The rows below come in pairs that one turn or mirror swaps. Which row does each named row swap with?
bug: [1,-8,2,3,-15,1,18,-2,8,10,0,2,-3,-4,-6,-2,2,2,-7,2,5,-6,-2,-1,7,1,4,9,8,-5,-2,-11,-19,-6,-3,3,9]
bomi: [5,-10,-6,3,-10,12,-7,-1,6,13,9,-14,3,-3,7,-11,11,-9,-9,-14,-2,-6,2,9,-3,4,1,-2,12,-7,0,-6,19,1,11,3,-1]
vef: [1,19,1,-7,-16,-21,-7,-6,3,-11,12,-3,17,-2,7,3,0,-11,3,-7,7,-10,-1,-2,-2,-1,0,-17,-21,2,-1,3,-7,-2,8,4,12]
lir: [1,-6,-16,3,-2,9,-2,-8,6,0,5,-7,10,0,7,-18,5,-3,4,-4,-1,-4,8,11,-5,4,4,13,-1,-14,-1,2,15,7,-3,9,18]
difa: [-1,-4,0,3,-2,-17,-16,-8,12,1,-9,-7,-6,-13,12,9,-8,-8,4,-7,0,-7,14,2,12,16,2,2,0,1,5,-1,13,9,-4,20,13]
Fafe: [13,1,-7,1,-6,-1,1,-13,4,-4,-5,6,7,-4,-6,-14,-4,1,-7,-6,9,-8,-6,13,-1,-4,9,9,1,-25,3,5,9,-3,-2,6,15]
Tasa: [2,8,-1,2,-1,-4,-5,9,8,-2,27,-18,-12,-4,6,6,9,-3,-3,5,0,-1,4,-1,-4,4,1,0,-6,10,-2,-6,12,0,7,5,-11]
sidal: [-6,7,5,7,13,-3,-19,7,6,13,-7,-15,4,-9,14,0,4,5,0,2,-1,-12,-1,-10,-4,8,-7,-3,4,-1,1,-7,4,-3,-6,-4,-12]
kugel: [1,-6,-9,7,-17,-19,-2,-5,1,-8,4,14,4,5,-1,-13,-5,-5,11,-11,4,-9,-14,7,-5,-12,4,-2,-4,-18,-1,-15,0,-9,6,1,10]
leno: [-5,-8,-1,-5,-1,-12,17,5,5,4,-4,0,0,3,4,-4,2,4,10,6,6,-1,5,-19,4,2,-1,8,-2,11,-6,-9,-14,1,-3,1,7]
kiso: [-1,16,0,-12,-23,4,-9,1,-4,6,-12,9,5,-5,5,-3,-2,11,1,-15,8,-15,-5,-5,-8,8,-5,-19,2,-7,0,-14,0,-7,0,-2,2]
sedis: [-8,18,2,-3,15,-8,-5,7,0,1,-3,1,1,-4,11,7,-7,5,11,2,6,-9,-5,-10,-6,1,-4,-20,-10,0,0,-9,-5,-7,-4,-6,-8]
Zevuv: [2,4,-9,-7,4,-5,-3,13,-2,10,-13,-11,2,-3,2,-6,10,-12,12,11,10,-5,10,5,-6,12,3,-1,-16,14,-10,0,4,-2,1,-6,-3]
fisi: [-3,-7,0,-5,-13,-10,-19,-6,2,-8,3,8,9,-3,12,12,-6,-1,10,-7,9,-7,12,-17,6,11,-2,-12,-9,11,1,-20,5,7,-2,16,4]
sinu: [-15,-2,3,-4,9,-8,-11,4,11,2,-9,-4,0,-13,14,14,-9,-5,20,0,-3,-12,2,-4,5,10,1,-3,-4,-9,6,-11,3,2,-10,1,-7]
dinam: [0,12,1,0,-8,2,0,0,-2,-16,32,8,-22,-3,3,0,-4,1,4,-8,4,-6,0,0,1,1,1,-1,-4,-1,1,0,6,-4,5,5,1]
gazud: [15,13,-10,6,-9,-4,-1,-7,5,-3,-8,-2,-4,-1,-4,4,6,-21,-13,-5,11,-5,-7,12,-12,-7,8,4,-1,-11,-1,-6,12,-13,10,3,-8]
suvid: [7,2,2,1,-11,4,-4,-3,-1,5,0,20,-8,-7,-8,-3,-5,-14,4,-4,3,-8,-3,13,13,0,3,-1,-8,-7,3,11,-1,-7,-5,5,20]
Nido: [14,-16,-10,6,-14,-3,-3,-14,6,-2,4,-4,-12,1,3,-12,6,-5,-10,-7,3,-1,9,12,6,6,4,-5,10,-2,-1,3,14,2,5,17,11]
nune: [2,-9,-1,-11,-1,-12,-1,-3,3,-31,-11,-11,-7,0,12,-3,-1,-2,4,2,4,-13,0,1,-2,3,-2,10,16,0,-1,-9,5,-1,16,6,8]
givez: [-2,16,1,-10,-3,-10,-12,0,-4,-10,0,10,-2,2,6,17,-17,8,14,-4,15,-5,4,-16,4,1,-1,-13,-10,7,0,-3,6,-6,5,6,2]
mevu: [-3,18,0,-11,-1,-12,-2,5,-4,-6,-1,6,3,6,13,10,-8,-4,16,10,13,-1,0,-15,-2,-2,-5,0,-10,14,-4,-1,-1,-6,-3,-3,-9]
peb: [-4,0,7,-5,7,-6,0,1,13,-18,-7,-10,3,-7,10,12,-6,-4,1,3,-2,-15,-13,6,1,-8,1,5,13,-14,7,-13,-2,-8,10,1,4]
Ket: [-2,13,0,-2,9,-20,-14,-2,-2,-5,-8,6,-15,-4,14,-2,-2,-19,12,-12,1,-11,1,-16,-4,7,-5,11,-7,0,1,-2,13,2,2,4,6]
zeko: [2,22,2,-3,0,0,-18,4,-5,-8,-10,1,9,-1,1,10,-7,11,-4,15,9,-8,0,-9,-10,3,-5,-2,-11,3,-1,2,-5,-8,-7,3,8]
bepob: [4,-4,-3,7,-22,3,-4,-11,10,13,16,3,-6,-9,4,-2,1,-7,-6,-6,-1,-9,0,13,9,4,3,4,5,-15,6,-4,8,0,-1,11,19]
Sef: [3,10,1,-8,13,-19,-15,6,-1,1,-19,-11,9,-5,5,-5,0,7,3,11,8,-10,3,-14,-9,10,-2,8,-10,2,-3,-1,7,2,-4,0,4]
fomem: [5,-4,-4,5,-22,8,-1,-9,5,11,10,-3,-8,-5,6,-8,4,-16,-7,-5,0,-7,2,14,4,8,2,13,14,-10,0,-2,8,1,-1,8,3]
saf: [13,-18,-6,-4,-18,4,-3,-5,-3,-21,-9,8,-1,7,-2,-7,5,-6,-9,0,8,-4,1,9,-2,-1,1,-6,11,2,-3,5,7,-8,5,3,-6]
zomo: [7,-9,-9,-8,-15,-12,-6,-5,16,10,-5,-5,17,3,11,0,8,-2,8,-10,0,5,7,-6,8,-4,0,-8,-3,6,2,-5,25,3,1,14,10]
tuzi: [0,9,-2,-3,-21,-13,-9,-6,4,0,13,-16,10,-8,10,-13,12,-16,-4,-14,1,-16,4,7,-6,14,1,-10,-9,-3,-3,-1,-2,6,10,4,12]
konu: [4,8,-5,-2,0,5,4,4,-6,-14,-9,7,13,3,5,-10,1,-5,-4,-9,11,-5,-9,8,-14,-7,-1,-17,1,-2,-3,0,1,-10,6,-9,-12]
bazop: [0,-5,-1,5,-13,-33,-23,6,3,4,-10,-12,0,-2,4,-1,4,-4,2,9,1,-11,-2,-6,-9,7,-2,2,-6,4,-5,-22,0,-3,5,5,4]
pibug: [-2,13,-6,-11,-2,-12,-2,10,-7,-4,-1,0,7,6,12,-1,3,4,11,12,15,-4,3,-14,-11,2,-6,-9,-14,17,-7,-7,2,-5,5,-7,-4]
defoz: [2,-9,-5,2,-17,14,-7,-3,3,0,9,4,21,-1,7,-4,7,-8,-6,-13,6,-9,-3,4,-6,0,1,-17,1,-5,0,-23,4,-1,4,2,-8]
kez: [12,-3,-15,5,-11,-4,1,-19,2,-17,0,12,-4,8,1,-5,-8,8,4,-10,17,-1,6,6,7,-5,5,-1,5,-6,-1,7,11,-6,2,13,4]

sidal swaps with kez
bazop swaps with kugel
zomo swaps with kiso
suvid swaps with Zevuv
fomem swaps with mevu
leno swaps with bug
sedis swaps with Nido
nune swaps with peb

The rows below come in pairs that one turn or mirror swaps. Which row does each named row swap with?
Teg: [0,-6,-6,-8,-3,-4,-17,1,-2,15,-8,14,-8,-3]
pid: [3,6,0,-2,-7,11,2,11,8,-12,6,-8,1,2]
Batag: [2,-8,-8,13,3,-11,-1,-7,-10,17,-9,9,-8,-1]
Soli: [-11,-3,-4,8,-1,-15,13,-6,-10,9,-4,4,-6,1]
moru: [-3,-6,-3,3,6,-4,-20,-6,-6,17,-7,11,-6,4]
sipe: [2,3,-2,19,-7,7,9,9,7,-11,3,-9,-7,-1]
Gomav: [4,-5,-7,-8,3,-9,-8,-5,-9,17,-7,10,-1,2]
gaf: [0,3,2,-1,-2,8,7,10,8,-14,6,-10,-9,2]
Movum: [-11,3,0,12,-7,-4,19,3,0,-6,2,-6,-6,1]
lumu: [2,4,1,19,1,5,-4,6,9,-14,7,-13,-4,-1]
febar: [4,7,0,10,2,8,-3,9,14,-14,3,-2,7,-1]
Kek: [0,-8,-5,-7,8,-12,-3,-6,-10,15,-7,9,-10,3]
kuzok: [1,3,0,-3,-11,12,-9,13,12,-9,3,-1,-7,-3]
ber: [2,-6,-6,14,10,-14,-14,-10,-8,13,-5,4,-5,0]
bemul: [4,-3,-6,5,11,-10,-13,-7,-3,12,-8,15,6,-1]
Vur: [-3,5,3,9,-3,14,-11,9,11,-11,5,-7,-4,4]

Kek swaps with gaf
Teg swaps with kuzok
febar swaps with bemul
sipe swaps with Batag

The rows below come in pairs that one turn or mirror swaps. Which row does each named row swap with?
Mevet: [5,14,-7,-1,4,-5,2,7,-5,1,0,2,-10,1,-10,-4,-1,2,0,-9,8,15,7,11,9,10,-20,5,9,2,4,-1,-9,-5,-7,6,-2,-12,-16,-7,-10]
fus: [9,4,-5,-2,0,-4,-1,-7,-1,0,-6,-1,-9,-1,-8,-9,-14,-7,7,-1,0,6,-6,-4,10,7,-14,17,6,-10,-3,-1,-20,-4,-3,11,-12,-10,-11,-9,-1]
mobef: [-15,4,8,6,-7,9,-10,-11,9,-9,-1,-9,5,4,15,-4,18,7,-2,11,-20,0,10,-2,8,9,7,5,0,0,4,0,14,6,4,12,1,31,-20,2,4]
nosim: [-11,-6,-1,-6,-12,4,6,-8,-5,-5,2,-8,10,-4,-2,-15,9,-10,3,23,-10,-11,0,-7,11,3,12,2,5,3,7,1,20,17,6,15,5,25,-1,-2,6]
Finut: [3,10,-10,-4,0,-4,6,9,-10,5,4,4,-8,-4,-14,-4,-5,-2,-3,-8,9,14,8,10,11,6,-21,1,14,3,2,0,-1,0,-5,9,1,-9,-11,-5,-7]
norep: [5,16,-3,7,2,-5,-4,0,4,3,-5,-1,-16,8,5,4,5,0,2,-3,-6,14,3,5,12,8,-11,6,-5,-4,-3,-3,-22,-4,-4,-3,-8,-5,-20,-2,-5]
zani: [-4,9,2,10,0,6,-7,-5,10,0,-6,-1,-9,13,5,4,19,6,-6,-9,0,14,0,10,7,16,-9,8,6,-3,-3,-1,-16,-6,-9,12,-4,9,-20,0,-3]
misak: [0,-3,-5,-10,-9,-3,0,-13,-8,-3,2,-4,4,-6,-5,-19,-17,-14,12,20,-15,-10,-1,-14,13,2,6,7,5,-6,4,1,7,9,11,13,-6,7,-5,-7,9]
Mapi: [-9,10,8,12,-1,7,-11,-6,14,-8,-7,-7,-5,8,13,2,21,12,-6,-4,-9,10,6,5,6,12,-6,11,1,-4,-1,-2,-4,-4,-5,9,-3,19,-23,0,-3]
pena: [-7,7,-4,-4,-8,-2,-2,-7,-5,2,6,-5,2,0,9,-10,-1,-10,7,24,-25,-6,10,-8,16,1,14,-7,-6,1,5,-1,13,15,14,0,0,18,-12,-1,9]
Somog: [-7,5,-6,-11,-6,-1,4,-1,-13,-2,11,-1,8,-8,-5,-18,-5,-8,6,18,-12,-6,12,-2,12,3,5,-7,8,8,13,3,27,14,10,9,5,11,-8,-6,3]
lel: [-15,0,3,0,-11,8,-5,-12,0,-3,5,-3,7,6,9,-10,14,-3,0,17,-18,-5,5,-2,10,9,16,-4,4,2,7,2,19,12,8,15,3,31,-13,2,9]
ral: [-5,4,-8,-11,-8,-2,7,4,-17,3,12,2,6,-10,-12,-14,-9,-9,2,11,-6,-1,12,1,14,1,-3,-8,13,7,9,1,26,13,8,11,7,7,-6,-4,3]
Voka: [2,3,-2,5,0,1,4,0,5,-2,-11,-3,-10,5,-6,0,14,1,-3,-7,10,11,-6,7,7,10,-14,16,6,-3,-4,-3,-18,-4,-13,12,-4,1,-9,-4,-10]

Finut swaps with ral
nosim swaps with Voka
fus swaps with misak

